In the data rows, the value 128 means zero.
Some points, one per row:
[99, 118, 99, 119, 187, 116, 192, 125]
[102, 149, 21, 135, 121, 146, 175, 136]
[108, 154, 130, 183, 112, 166, 109, 166]
[160, 170, 192, 129, 80, 161, 87, 97]
[126, 197, 149, 172, 57, 176, 84, 154]
[128, 125, 142, 193, 92, 158, 69, 106]
[126, 117, 113, 112, 124, 99, 130, 138]
[106, 177, 67, 162, 148, 138, 195, 152]
[143, 123, 190, 122, 125, 123, 111, 119]
[89, 176, 98, 195, 120, 176, 135, 167]
[131, 109, 127, 123, 121, 122, 99, 137]
[101, 208, 0, 182, 69, 188, 156, 199]
[159, 105, 133, 117, 126, 97, 108, 94]
[137, 102, 134, 92, 135, 102, 116, 130]
[134, 109, 139, 107, 117, 121, 123, 107]
[101, 142, 95, 146, 142, 135, 160, 166]
[137, 74, 166, 135, 143, 124, 96, 100]
[149, 95, 180, 118, 113, 112, 73, 69]
[119, 112, 122, 119, 158, 121, 142, 131]
[122, 117, 143, 133, 166, 123, 128, 140]
[123, 104, 149, 134, 110, 133, 87, 98]
[81, 201, 19, 172, 96, 183, 148, 194]
[179, 108, 178, 91, 107, 75, 103, 118]
[144, 119, 136, 118, 130, 133, 140, 97]
[133, 107, 171, 149, 114, 139, 93, 69]
[98, 62, 176, 102, 137, 124, 110, 104]
[109, 120, 49, 106, 115, 136, 157, 122]
[124, 166, 206, 165, 88, 179, 66, 170]
[103, 104, 140, 132, 137, 121, 122, 141]
[112, 156, 89, 138, 56, 149, 122, 155]
[110, 105, 130, 121, 128, 86, 138, 163]
[114, 144, 154, 158, 133, 154, 107, 170]
[128, 93, 123, 107, 222, 113, 197, 135]
[148, 108, 151, 119, 157, 115, 119, 85]
[134, 123, 135, 171, 128, 148, 126, 96]
[138, 162, 185, 143, 81, 170, 94, 94]
[144, 65, 173, 78, 124, 89, 103, 93]
[138, 126, 103, 130, 120, 136, 108, 131]
[76, 152, 82, 175, 120, 165, 157, 171]
[83, 179, 135, 155, 197, 117, 186, 227]
[68, 152, 85, 159, 160, 132, 193, 171]
[93, 180, 52, 151, 121, 150, 166, 168]
[157, 123, 157, 100, 152, 109, 154, 137]
[109, 76, 147, 74, 139, 90, 120, 116]
[146, 112, 137, 120, 156, 119, 133, 129]
[121, 135, 107, 146, 142, 121, 132, 134]
[66, 155, 47, 166, 139, 152, 161, 188]
[130, 147, 176, 128, 88, 146, 98, 153]
[151, 117, 131, 103, 159, 122, 133, 102]
[116, 153, 45, 127, 86, 116, 148, 120]
[105, 89, 127, 97, 162, 111, 136, 122]
[106, 116, 140, 102, 96, 120, 122, 132]
[164, 145, 166, 80, 141, 103, 160, 140]
[152, 101, 130, 98, 109, 131, 106, 49]
[87, 179, 69, 163, 139, 164, 185, 168]
[202, 85, 212, 59, 161, 139, 161, 72]
[99, 142, 37, 142, 116, 135, 159, 152]
[139, 60, 199, 71, 110, 103, 70, 101]
[147, 141, 121, 94, 125, 103, 137, 139]
[147, 106, 168, 124, 149, 112, 120, 125]
[144, 107, 131, 121, 90, 76, 74, 136]
[149, 123, 133, 130, 74, 74, 60, 153]
[172, 90, 134, 87, 147, 109, 116, 83]
[119, 69, 199, 97, 140, 87, 92, 112]
Here are 10 more points, each followed by its number:
[128, 146, 126, 167, 181, 141, 182, 159] 0
[114, 154, 88, 167, 163, 131, 164, 145] 1
[168, 138, 142, 72, 147, 105, 161, 137] 2
[138, 103, 137, 97, 117, 98, 116, 146] 3
[102, 128, 93, 120, 117, 114, 145, 173] 4
[139, 153, 114, 156, 98, 126, 93, 151] 5
[147, 113, 130, 136, 139, 94, 109, 142] 6
[174, 89, 162, 95, 103, 84, 82, 89] 7
[112, 140, 96, 162, 117, 129, 119, 158] 8
[126, 136, 141, 149, 107, 124, 112, 150] 9
Which of these numbered points is nearest to each point below, ignoring the 3 directions in which the first points spread most? Its number follows each.
[139, 113, 135, 138, 126, 89, 110, 166] > 6
[106, 139, 116, 153, 132, 138, 127, 111] > 1
[130, 96, 174, 114, 157, 98, 133, 133] > 9
[163, 89, 142, 124, 135, 90, 104, 114] > 6
[152, 159, 118, 158, 86, 128, 81, 127] > 5
[177, 114, 192, 67, 190, 105, 170, 116] > 2
[116, 123, 125, 129, 149, 116, 152, 139] > 9
[178, 86, 203, 83, 165, 126, 158, 81] > 0
[124, 172, 80, 170, 79, 147, 119, 158] > 7
[88, 100, 75, 102, 118, 88, 156, 169] > 4
[113, 150, 99, 138, 55, 143, 92, 118] > 9
[155, 66, 195, 86, 254, 110, 203, 98] > 0
[150, 149, 130, 137, 92, 163, 117, 116] > 0
[115, 141, 100, 170, 124, 139, 117, 150] > 8
[151, 107, 137, 93, 120, 85, 103, 145] > 3
[106, 117, 123, 100, 162, 104, 179, 136] > 9
[124, 123, 120, 149, 126, 100, 118, 166] > 6
[97, 86, 143, 78, 142, 104, 131, 118] > 4
[77, 158, 107, 144, 100, 153, 118, 185] > 4
[122, 182, 79, 174, 93, 146, 109, 149] > 5
[166, 135, 176, 70, 137, 91, 164, 138] > 2
[123, 149, 124, 156, 125, 141, 100, 119] > 1
[101, 138, 108, 142, 136, 148, 166, 152] > 9
[184, 140, 143, 133, 83, 91, 84, 178] > 6
[73, 186, 184, 181, 17, 226, 56, 164] > 4
[152, 127, 129, 129, 142, 115, 141, 139] > 7
[181, 101, 165, 87, 147, 137, 150, 93] > 0
[146, 111, 117, 112, 122, 94, 109, 119] > 5
[170, 129, 175, 86, 157, 115, 173, 135] > 2
[127, 100, 146, 141, 104, 116, 74, 103] > 8
[147, 133, 141, 112, 164, 122, 159, 148] > 7
[174, 239, 207, 175, 25, 174, 68, 169] > 2
[93, 137, 62, 130, 146, 121, 178, 143] > 9
[133, 122, 84, 133, 91, 96, 104, 136] > 6
[175, 168, 136, 92, 114, 120, 157, 107] > 2
[125, 137, 88, 115, 113, 114, 115, 176] > 3
[136, 146, 105, 141, 128, 126, 143, 141] > 7
Here are 10 other points, each followed by its number:
[104, 203, 84, 150, 161, 148, 208, 143] 0
[137, 86, 129, 133, 154, 117, 108, 75] 1
[141, 77, 199, 137, 107, 131, 62, 28] 2
[156, 87, 139, 14, 198, 105, 203, 93] 3
[109, 140, 121, 164, 117, 142, 114, 140] 4
[148, 100, 112, 125, 177, 122, 160, 97] 5
[147, 121, 168, 134, 126, 108, 89, 146] 6
[95, 117, 127, 146, 148, 125, 146, 152] 7
[172, 202, 102, 143, 137, 173, 177, 145] 8
[147, 97, 151, 109, 125, 96, 110, 127] 9
Which of these numbered points is nearest to each point below, ignoring the 3 directions in which the first points spread most? Its number follows each.
[90, 116, 114, 132, 131, 147, 139, 165] > 7
[137, 175, 99, 149, 89, 134, 98, 140] > 6
[126, 193, 98, 144, 150, 148, 196, 136] > 0
[158, 113, 147, 77, 126, 118, 121, 50] > 0
[108, 154, 83, 140, 117, 133, 141, 157] > 9
[144, 149, 153, 111, 97, 143, 105, 90] > 0
[141, 95, 179, 115, 168, 115, 112, 110] > 4
[143, 101, 149, 129, 180, 122, 182, 101] > 5
[158, 117, 134, 52, 176, 119, 190, 101] > 3
[143, 181, 131, 156, 128, 169, 146, 116] > 0
[103, 84, 143, 106, 152, 143, 136, 75] > 2
[139, 136, 98, 122, 115, 112, 113, 125] > 6
[87, 158, 77, 141, 119, 133, 161, 189] > 9
[130, 172, 61, 164, 89, 167, 126, 123] > 5
[172, 134, 150, 159, 108, 153, 72, 89] > 5
[168, 166, 142, 95, 108, 141, 155, 162] > 3
[112, 122, 113, 123, 117, 113, 126, 155] > 9
[99, 89, 167, 114, 121, 103, 123, 109] > 7
[117, 85, 173, 105, 132, 96, 121, 106] > 7
[122, 91, 127, 110, 203, 112, 173, 129] > 4
[157, 169, 115, 109, 104, 139, 142, 147] > 3
[159, 134, 103, 83, 131, 124, 132, 109] > 3
[143, 99, 100, 129, 208, 138, 190, 86] > 5
[128, 142, 236, 135, 91, 155, 79, 163] > 9
[172, 176, 106, 137, 121, 150, 146, 136] > 8
[164, 176, 99, 130, 139, 129, 163, 143] > 8
[137, 115, 130, 161, 98, 154, 83, 83] > 1
[173, 157, 100, 119, 94, 139, 106, 114] > 8
[118, 124, 138, 91, 117, 111, 137, 137] > 9
[150, 175, 97, 144, 136, 151, 167, 151] > 8
[117, 115, 108, 129, 129, 108, 137, 152] > 9
[140, 139, 136, 97, 142, 122, 151, 127] > 3
[175, 120, 133, 121, 100, 102, 99, 132] > 6
[165, 127, 135, 146, 109, 138, 88, 103] > 5
[106, 120, 148, 194, 159, 231, 131, 66] > 2
[154, 93, 177, 108, 161, 166, 150, 75] > 5
[135, 107, 157, 159, 137, 190, 118, 44] > 2
